In the rows, 128 means zero.
One turn sends every row of this set to another row. A few are shown first. Where does it send the rows asked after them?
leta: [140 119  91 100 120 134 176 117 128 130 113 133 116  91 134 151 150 127
 113 126]
gufig: [157 110 105 100 127 160 153 128 141 113 139 174  96  96 132 139 136 117
 103 123]
pap: [173  99 118  97 123 141 151 140 132 126 142 140 137 105 128 120 126 132
  94 150]
Detud: [147  92 150 111 136 139 164 144 122  96 128 116 106  89  93 137 152 115
 153 137]
nal: [160 103 105 104 131 154 158 134 134 115 142 180  99  93 136 143 134 111
 103 123]
tulak: [161 104 101  98 135 153 158 134 135 113 142 175  99  94 139 141 133 106
 105 126]
Tuk: [163 103 129 114 105 148 154 137 130 126 138 156 132 102 121 129 134 149
  87 141]
biti: [168  93 148 114 137 134 164 152 113 100 128 119 111  92  95 142 149 113
 151 154]
kuvu: [143  94 151 116 130 141 163 142 123  96 127 117 105  88  89 138 157 119
 153 136]
ziv: [162  93 157 127 124 136 168 150 110 100 127 131 108  88  92 148 155 124
 147 149]
Panos: [140 117  89 100 123 130 178 119 128 129 114 133 116  92 135 150 148 122
 115 128]
Paveb: [143  91 155 120 129 139 167 144 120  96 128 123 104  86  91 141 158 121
 152 133]
muval: [167 107 124 101 113 148 151 137 135 126 139 144 134 105 122 121 131 144
  92 145]
vop: [158 111 104  94 132 159 154 128 139 114 142 170  98  96 134 135 135 113
 105 126]
zalod: [145  87 152 122 133 135 170 147 117  96 128 126 106  85  95 144 157 116
 151 134]
melep: [171  87 124 119 118 134 162 148 120 127 143 158 137 100 132 134 130 130
  91 144]
pom: [166  95 128 122 109 140 161 143 122 127 140 164 133 100 127 134 135 141
  88 140]
buba: [140 115  92 108 118 129 181 120 125 131 114 141 116  89 135 156 152 125
 113 124]
takef: [157 107 106 104 128 157 157 131 136 114 138 180  96  94 134 144 136 115
 103 121]
berid: [176  90 119 106 127 135 158 146 123 127 144 147 139 104 134 127 124 126
  93 148]
fidan: [161 103 155 114 127 145 159 145 119  99 126 120 107  93  88 139 153 128
 150 153]
lubib: [163 100 151 110 134 140 159 148 118 101 128 116 110  93  91 138 149 120
 151 156]
nema: [143 113  89 102 124 128 179 120 125 130 115 133 117  93 137 153 149 119
 113 127]
rupi: [161 107 101  95 136 156 154 133 138 114 142 169  98  97 137 137 131 109
 106 126]
Vobep: [142 113  90 107 122 127 183 121 124 131 114 139 116  90 137 156 150 120
 114 124]
veg: [166  90 153 124 135 133 168 153 109 100 130 127 111  91  97 148 151 116
 149 152]
mal: [138 118  92 105 116 132 178 116 128 130 113 138 116  91 133 153 151 127
 113 124]
tikeb: [148  88 148 114 138 135 167 146 120  95 129 118 107  88  95 140 154 110
 154 139]
savov: [147  86 150 119 137 133 169 148 116  96 129 122 107  88  96 143 155 112
 154 137]
Gokiz: [159 101 158 122 122 143 162 148 116 101 126 128 105  90  88 143 156 128
 146 148]

savov -> zalod
Gokiz -> fidan
mal -> leta
Now find these:
vop -> rupi
Tuk -> muval

One turn sends every row of this set to another row. A few are shown first. Where does it send the rows asked after them?
tup: [144 117 118 122 110 121  95 142 136 130 100 128 137 122 147 155 137 132]
Deki: [155 119 122 108 107 147 105 140 149 108 132 118 142 145 110 136 122  96]
tunid: [151 125 127 119 114 134 109 136 143 119 106 127 138 132 135 155 135  90]
rit: [166 124 141 109 113 153  92 141 148 117 157 123 130 144 103 137 127 122]
sir: [145 117 126 127 109 115 102 134 136 134 106 128 136 119 147 156 135 123]
lizep: [127 159 145 133 144 115 120 161 174 117 137 145 128 121 122 126 152 126]
Sune: [117 135 126 126 119 108 124 166 173 112 130 129 138 125 116 109 135 135]
taz: [140 152 123 118 115 116 104 157 185 101 122 131 126 141 128 107 138 128]
salaz: [138 160 132 122 138 123 111 167 170 113 147 109 115 133 117 122 144 130]
med: [149 120 116 127 110 116  99 137 138 137 102 133 140 116 139 156 137 131]
tuve: [149 133 159 112 119 151  98 150 152 125 159 152 151 150 105 153 136 139]
Pomop: [119 120 132 133 108 106 101 146 143 141 127 129 156 115 136 166 128 134]
Muto: [160 138 152 114 114 149  97 146 157 128 157 147 153 151  98 157 134 135]
nup: [125 130 137 129 127 113  80 156 160 147 152 145 148 110 111 169 134 136]
zasu: [154 125 124 121 120 136 112 136 141 120 109 128 137 128 129 151 136  90]
noz: [113 141 126 127 115 108 122 160 172 108 130 130 142 125 121 112 136 140]
bel: [154 119 122 102 108 146 101 136 154 109 133 119 139 147 118 140 124  93]
Lil: [138 136 146 120 115 120  71 144 173 137 158 156 155 139 115 150 129 143]
puz: [155 128 119 121 119 134 108 143 143 123 104 129 138 128 127 162 139  94]
vezur: [139 130 152 117 113 122  74 141 171 139 159 161 151 135 118 153 132 140]
Ruz: [121 122 139 130 129 113  77 159 160 141 145 146 142 111 121 165 135 135]
fonep: [138 159 135 125 136 126 110 162 167 109 146 114 109 126 118 120 148 129]
konel: [156 143 159 120 110 144  90 148 158 127 162 146 151 151 103 150 131 133]
vakif: [152 122 109 104 108 144 104 142 153 111 126 117 144 142 110 145 125  98]
Til: [143 160 147 137 118 125 127 165 163 104 111 134 130 133 129 123 149 126]
luzum: [168 123 129 105 116 154  99 144 144 121 152 121 129 143  99 145 129 122]
Bof: [128 154 139 130 145 113 123 161 177 121 130 151 131 125 121 124 153 123]
sonug: [148 136 139 133 122 118 120 164 152 118 123 123 113 119 125 110 145 149]
batad: [117 125 128 137 113 107 104 144 142 142 124 130 158 114 136 165 131 134]
zugol: [132 164 143 125 117 125 127 159 164 106 140 124 142 147 120 120 144 151]
posu: [154 129 122 117 121 141 106 146 141 118 107 128 133 135 135 160 140  94]
zus: [151 157 148 136 118 126 122 169 165 109 107 134 131 138 126 124 147 129]
vulu: [156 122 133  99 119 158  95 143 146 119 158 125 130 147 107 140 132 128]
Tota: [116 121 131 133 111 112  99 158 142 135 120 129 157 116 134 167 130 137]
das: [144 154 124 115 118 115  97 162 188 107 120 128 126 142 126 110 141 127]
Lov: [121 128 145 131 123 109  83 151 159 144 150 144 148 113 123 167 133 131]
tene: [141 140 135 131 125 117 116 156 154 116 126 127 109 116 129 109 146 149]
bek: [144 155 135 119 126 114 108 144 177 119 134 148 123 136 130 110 150 155]
Dod: [144 152 134 119 133 115 114 144 174 125 131 148 126 141 130 114 152 155]
vovim: [143 133 141 114 115 125  75 146 175 136 155 162 155 137 106 156 131 140]
famab: [135 161 138 122 122 123 129 159 165 117 143 120 140 147 121 123 145 154]
Tume: [121 134 139 133 130 109  81 150 156 146 150 141 147 114 125 165 134 137]
Mafi: [160 122 141 102 114 153  98 139 147 119 160 119 130 146 107 142 128 118]
forez: [121 122 129 135 108 108 103 151 145 142 125 129 160 114 127 166 130 143]
suv: [148 122 115  98 113 149 104 145 154 105 133 121 142 152 117 144 128  99]
beb: [154 133 161 114 109 146  95 142 157 125 163 145 153 151 106 150 130 133]
narut: [144 120 118 126 112 117 105 130 136 135 103 133 140 121 143 150 136 123]
bomaz: [134 126 144 112 119 127  77 150 171 133 153 167 154 138 114 151 134 145]

tup -> bomaz
beb -> tunid
Now find these:
bek -> taz
forez -> Muto
famab -> zus

One turn sends every row of this set to another row. A few are shown first. Where does it send the rows asked after them?
miduf: [124 129 118 128 106 110 132 149 101 164 129  87 155 145 136 120 123 159
 120 147 111 117 160 130 126 142 139 148 128 133  81 119 114 138 133 106
 130 120 118 146 134 115 104 119]
giso: [136 119  99 160 131  95 102 149 102 133 129  98 140 141 149 112 124 154
 110 115 118 109 156 140 123 157 128 155 129 118 104 143 127 120 120 120
 138 108 120 118 137 135 110 106]
rin: [141 122 108 158 128 104  98 147 100 138 133  95 127 152 160 107 125 173
 114 127 128 106 150 126 124 141 127 155 138 122  98 135 121 106 122 116
 136  98 112 125 137 132 105  97]
rufet: [149 106 105 129 145  77 101 138 119 153 141  98 125 148 156 120 120 138
 110 149 150 118 130 116 142 129 135 140 139 135 107 124 142 123 123 117
 166 127  91 100 108 117 117 105]
latut: [100 109 113 158  99 123 104 135 130 150 108 103 129 151 134 124 114 144
 129 146 131 120 163 140 124 157 131 140 143 134 105 134 122 152 139 140
 147 144 109 119 133 117 102 131]
dapev: [135 112 132 114 154 122 116 117 108 123 137 108 117 178 158 120 132 163
 132 114 122 117 150 156 141 114 109 118 118 149 143 119 131 102 110 147
 145 132 119 149 114 111 133 136]
niniz: [131 107 137 153  79  98  93 120 135 179 120 131 120 151 153 121 125 148
 119 118 112 118 151 139 115 128 121 148 121 138 101 124 122 126 134 145
 160 140 103 110 135 122 111 102]
pav: [145 113 151 142 138 132 126 117 112 133 126  96 148 180 157 112 115 147
 132 114  99 130 135 141 142 120 156 132 128 140 136  94 151 134 106 139
 157 117  96 162 121 111 125 114]
sez: [150 112 145 126 135 118 138 108 116 145 120 133 121 160 156 120 135 162
 135 126 110 119 153 160 133 129 120  95 113 145 120 106 146 115 116 163
 152 121 111 153 119 117 119 139]
demal: [139 121 150 111 143  97 116 138 108 141 154 112 133 161 157 123 126 127
 138 114 120 107 141 165 140 126 144 103 128 139 143  91 152 121 132 148
 160 158 107 134 106 132 113 113]
dedur: [144 128 110 166 127 100  97 144 109 141 141  99 128 143 149 113 120 165
 105 111 132 120 144 123 130 146 130 157 125 111 105 138 127 110 108 133
 147 109 113 122 141 123 119  97]
Tumu: [134 130 123 124 111 108 124 156 109 169 134 102 151 138 135 133 133 165
 118 128 113 125 155 122 132 138 142 150 126 121  72 126 120 146 124 117
 139 116 126 149 127 120 117 112]
kive: [148 110 136 130 134 121 139 106 114 146 134 128 134 172 152 118 142 161
 132 129 112 139 148 159 128 140 120 101 115 162 122  99 149 113 119 151
 149 126  99 153 120 127 125 144]
nerar: [120 106 114 121 135 106  94 125 112 162 123 104 139 150 145 147 103 123
 109 142 110 127 139 121 129 132 120 158 123 149  94 110 102 104 154 117
 155 133 100 115 107 125 106 107]
mip: [122 107 153 115 138 131  99  97 123 122 119 115 153 186 156 122 120 157
 134 112 110 116 142 151 138 133 136 129 148 137 109  80 143 114 121 154
 145 126  91 146 111 120 122 106]
gug: [135 105 110 123 137  87 107 145 125 150 144  97 121 155 148 134 121 146
 102 142 152 128 126 115 141 130 130 144 134 131 106 141 139 124 131 127
 170 138  94 103 116 107 123 109]
Gep: [122 129 146 130 142 112 108 148  98 135 143 106 134 160 148 133 130 146
 152 121 128 113 157 159 155 143 143 108 133 133 127  91 138 123 106 171
 148 143 110 159 104 131 106 123]
Pid: [123 101 103 132 150 108  94 124 121 156 115 111 141 137 147 150 106 133
 123 139 106 121 141 130 124 142 127 150 125 140  92 128 111 112 157 120
 160 132 102 103 107 126 126 111]
mok: [141 101 109 130 133  89 113 138 108 136 143  92 125 160 157 130 123 140
 106 158 144 121 130 118 135 148 123 146 133 129 108 139 142 117 134 112
 163 132  82 107 121 120 106 107]
sep: [138 126 143 120 139  96 126 128 106 144 160 105 143 170 156 119 128 138
 141 113 121 120 137 168 128 133 148 101 138 157 130  80 143 116 133 144
 153 145 100 129 107 139 114 118]
vigis: [126 123 146 118 135 116 111 148 100 130 144 107 132 169 162 137 132 145
 154 113 120 114 149 156 159 146 136 124 134 141 128  83 127 129 108 161
 147 138 113 159  99 134 105 121]
Memeg: [104 117 124 142 101 112 100 120 131 155 120 110 122 149 143 122 121 151
 135 153 146 111 168 148 126 148 133 141 143 125  91 119 117 159 122 142
 133 149 122 131 128 117 102 125]
pavar: [124 102 117 121 141 108  78 107 121 155 121 123 133 141 143 145 102 124
 108 142 117 123 145 124 132 131 123 161 115 139  97 109 120 118 142 121
 156 142 100 115 102 133 126 104]
falut: [119 131 135 122 133 115  99 135 101 133 146  93 144 172 152 122 137 153
 152 114 128 120 149 158 149 143 133 112 136 145 126  79 128 116 113 165
 137 143 108 153 103 138 111 122]
Kuf: [130 110 163 116 147 129 107  99 127 126 117 123 149 173 152 124 111 141
 128 112  97 110 144 153 139 128 144 124 142 131 116  83 140 121 124 155
 154 133 104 149 117 105 115 102]
nev: [136 115 129 107 148 121 112 105 112 118 136 108 135 178 149 114 139 159
 118 114 123 122 145 154 137 131 101 115 123 148 137 108 138  95 120 148
 138 131 113 154 120 130 133 132]
Sig: [147 132 106 154 139  95  96 135 105 135 144 100 132 136 144 108 122 162
 107 128 134 109 157 123 135 153 125 151 129 120 105 129 122 106 103 122
 139 110 116 129 138 122 120 102]
navo: [133 114 169 120 135 137 108 101 120 123 115 118 146 186 157 120 114 149
 128 111  98 108 143 146 145 130 145 137 142 140 127  92 135 111 115 149
 152 129 103 142 114 110 119 110]
Bisal: [136 117 149 111 140  96 131 143 104 139 154 110 136 170 168 127 118 130
 142 110 117 111 141 172 142 132 149 122 128 148 140  88 147 125 127 140
 156 148 108 135 105 136 119 117]
Lati: [121 122 113 123 112 104 117 147 111 160 124  90 148 143 136 127 141 171
 126 144 103 109 165 127 127 133 135 139 130 136  83 137 116 154 135 112
 142 118 118 144 132 114 120 113]
tosa: [143 116 128 118 163 118 110 117 114 126 128 117 121 170 155 109 131 159
 116 117 117 118 146 156 143 115 113 113 110 143 144 115 143 101 118 153
 145 131 122 155 118 121 132 129]
kopeb: [107 114 125 139 100 121 114 133 135 154 125 113 122 152 140 135 122 158
 129 146 147 123 155 141 128 153 131 142 140 118  87 135 121 153 132 145
 143 154 120 126 133 107 107 130]
Lukub: [123  99 122 143  86  84  88 124 121 170 113 123 124 150 155 130 134 142
 123 131  97 114 159 140 123 137 114 144 114 150 101 125 120 134 136 140
 164 127  93 111 124 132 106 100]
vut: [151 109 143 127 137 127 142 112 112 141 134 128 120 167 167 122 133 165
 146 126 112 121 147 161 134 133 121 101 111 151 123 107 139 114 116 149
 153 130 109 141 114 107 121 145]
fot: [103 101 126 141  93 116 109 133 122 151 120 109 123 167 142 130 129 147
 128 157 140 118 166 143 121 152 121 149 144 132  97 138 124 143 134 133
 138 151 108 133 134 121  93 129]
Gid: [122 109 119 118 135 105  91 126 123 168 126 120 139 142 144 151 104 129
 107 125 109 129 137 130 127 131 130 165 110 134  91 117 111 115 151 126
 157 145 112 114 109 131 128 104]
deme: [139 108 139 134 146 127 120 115 115 132 137 100 156 186 157 104 127 157
 131 113 108 135 135 151 131 120 154 125 136 145 121  86 162 139 119 133
 150 121  90 159 121 120 126 108]
fon: [135 102 130 150  88  96  94 110 134 187 121 133 122 139 149 117 125 132
 127 133 112 116 162 138 113 126 115 140 122 152 107 113 121 126 132 135
 156 143 100 119 128 124 112 112]
Ves: [125  98 124 155  87 101  95 116 122 175 115 116 116 154 165 123 115 148
 130 135 110 115 152 145 106 123 118 149 118 145 100 118 118 122 145 134
 154 129  92 116 131 133 106  99]
kopav: [139 113 143 134 153 123 117 128 115 137 124  99 157 173 152 107 118 151
 128 118 102 125 140 145 147 117 158 127 128 135 126  91 158 134 108 145
 155 122  94 169 119 102 123 106]
nas: [133 113 111 127 125  83 106 142 115 136 135  89 128 153 141 126 123 148
  99 145 132 109 138 111 145 143 129 136 143 140 111 137 138 127 134 120
 173 121  86  95 122 111 113 102]
Fesek: [138 124 125 129 113 111 124 144 107 163 128 105 151 136 130 118 133 159
 121 141 121 115 167 124 129 137 142 145 135 123  79 121 137 153 114 105
 132 113 120 151 129 120 116 118]

kive -> falut
Gid -> niniz
Now find these:
rufet -> pavar
demal -> Kuf
miduf -> rin
vigis -> pav
Lukub -> latut

One turn sends every row of this set to another row. A few are shown first. Where does it send the rows asked after them?
sefar: [108 139 159 131 121 129 132 130 158  93 107 149 140 134 109  99 116 151
 140 152 122 108 111 115 120]
Lazuz: [125 100 152 150  99 136 122 119 154 118  76 162 140 122 113  94 126 149
 140 135 107 103 100 111 118]
muda: [161 123 165 152 104 120 117 104 130 120 107 152 148  97 121 130 160 134
 123 134 127 105 153 134 138]
gipi: [147  88 149 137 115 135 118  98 132 132  94 154 160 103 123 121 121 141
 116 135 124 109 120 108 150]
gud: [127 132 154 134  88 118 142 119 125 120 144 144 146 103 116 143 148 153
 155 141 106 112 145 120 145]
ruk: [109 139 159 130 122 127 131 129 156  96 109 150 140 133 105  99 115 145
 140 153 133 111 111 112 122]
lud: [ 95 122 172 145 122 142 116 115 143 137 117 142 138  94 122 144 153 140
 120 166 123 145 131 147 130]
Pogu: [125 103 152 151  94 135 120 115 154 123  75 161 137 122 105  95 127 145
 142 135 109 103 104 113 118]
bev: [ 87 102 173 152 102 110 120 125 150 137 106 146 145 106 134 106 152 137
 150 160 113 142 104 107 121]
Sutem: [132 126 152 131  89 117 141 124 126 121 137 140 149 100 118 143 146 152
 159 143 103 112 150 127 146]
diz: [ 82 100 175 154 104 116 113 122 142 139  99 146 149  97 137 111 149 144
 149 157 106 138 106 107 119]
pava: [108 114 145 159 106  99 101 117 138 138 100 145 124  84 128 116 145 129
 130 168 122 108 139 130 108]
vozis: [131 127 156 134  92 118 140 122 123 117 145 143 147 103 121 143 145 154
 153 137 101 111 149 124 143]
veze: [145  83 153 136 117 135 119 104 136 129  87 153 165 106 129 117 122 134
 117 138 120 109 121 111 147]
sisub: [ 92 126 179 149 130 138 112 123 141 131 114 142 135  93 126 139 150 137
 113 162 123 144 134 139 124]
Rafur: [161 119 159 151 101 120 117 104 127 117 107 149 151  97 127 130 159 140
 122 135 121 102 154 137 134]
gobud: [106 143 158 127 126 130 131 127 158  94 106 145 142 132 109 100 119 146
 147 149 129 113 112 112 117]
bibag: [147  88 147 135 119 136 115 102 134 133  88 153 158 102 126 118 121 137
 117 131 121 110 120 105 143]
Rozur: [109 116 176 138 137 109  90 102 137 137  96 132 155 101 131 112 121 136
 130 179 119 124 124 117 128]
tezot: [104 103 163 143 106 114 106 113 139 154 121 145 123  92 122 146 122 132
 136 156  91 136 138 118 135]
pef: [111 127 185 135 121 136 131 147 129 108 127 144 146 117 111 132 130 158
 163 129 118 130 129 141 128]
Pim: [150  89 150 135 114 133 114  98 135 125  89 152 160 107 128 118 121 142
 114 137 118 109 120 109 145]
Benuz: [114 100 164 141 101 106 106 110 148 153 120 150 120  94 121 143 126 128
 139 154  99 137 140 121 137]
Rebe: [108 138 161 126 121 128 134 130 163  90 107 150 139 132 108 105 116 142
 144 151 130 115 116 118 120]
kisid: [128 130 153 132  94 122 141 120 126 121 139 142 146  96 119 145 151 153
 155 138 103 111 151 120 142]
Zilov: [119 100 150 146  96 140 127 117 160 118  73 160 141 122 109  98 128 141
 145 139 106 103 104 117 119]
ded: [109 132 189 141 120 138 127 142 127 111 128 146 149 122 109 125 133 160
 162 129 118 127 120 136 128]
Tigom: [110 113 174 137 131 114  94 104 141 144  91 132 156 106 125 108 123 140
 137 183 116 125 116 124 134]
gemit: [108 135 187 136 123 139 129 141 130 108 129 143 148 116 113 131 136 159
 165 125 115 129 127 132 125]
dil: [164 119 161 147 103 118 118 108 133 119 101 146 154  98 127 128 159 131
 125 139 125 107 154 136 137]
Kem: [ 85 135 175 147 117 112 126 113 165 119 116 152 134  99 120 116 147 129
 134 181  97 115 138 107 130]
dega: [112 135 184 138 119 139 129 143 130 105 130 142 147 124 115 127 135 161
 156 128 115 130 124 137 124]
Sovem: [ 86 130 181 151 126 114 128 118 162 119 123 156 135 100 115 115 147 125
 137 179 102 110 139 117 135]
nobe: [162 123 159 146 107 123 116 104 131 123 102 146 149  92 124 131 158 134
 123 133 122 106 155 132 135]
Milug: [112 105 147 158 116  99 105 121 138 141 101 153 126  82 125 110 143 131
 127 172 129 105 135 134 116]
zedad: [121 104 148 147 103 138 121 116 154 123  74 158 140 120 109  95 126 143
 146 136 106 100 104 110 115]

ruk -> Pogu
Kem -> diz
Now find these:
Lazuz -> Pim
bibag -> nobe
Milug -> Benuz
veze -> dil

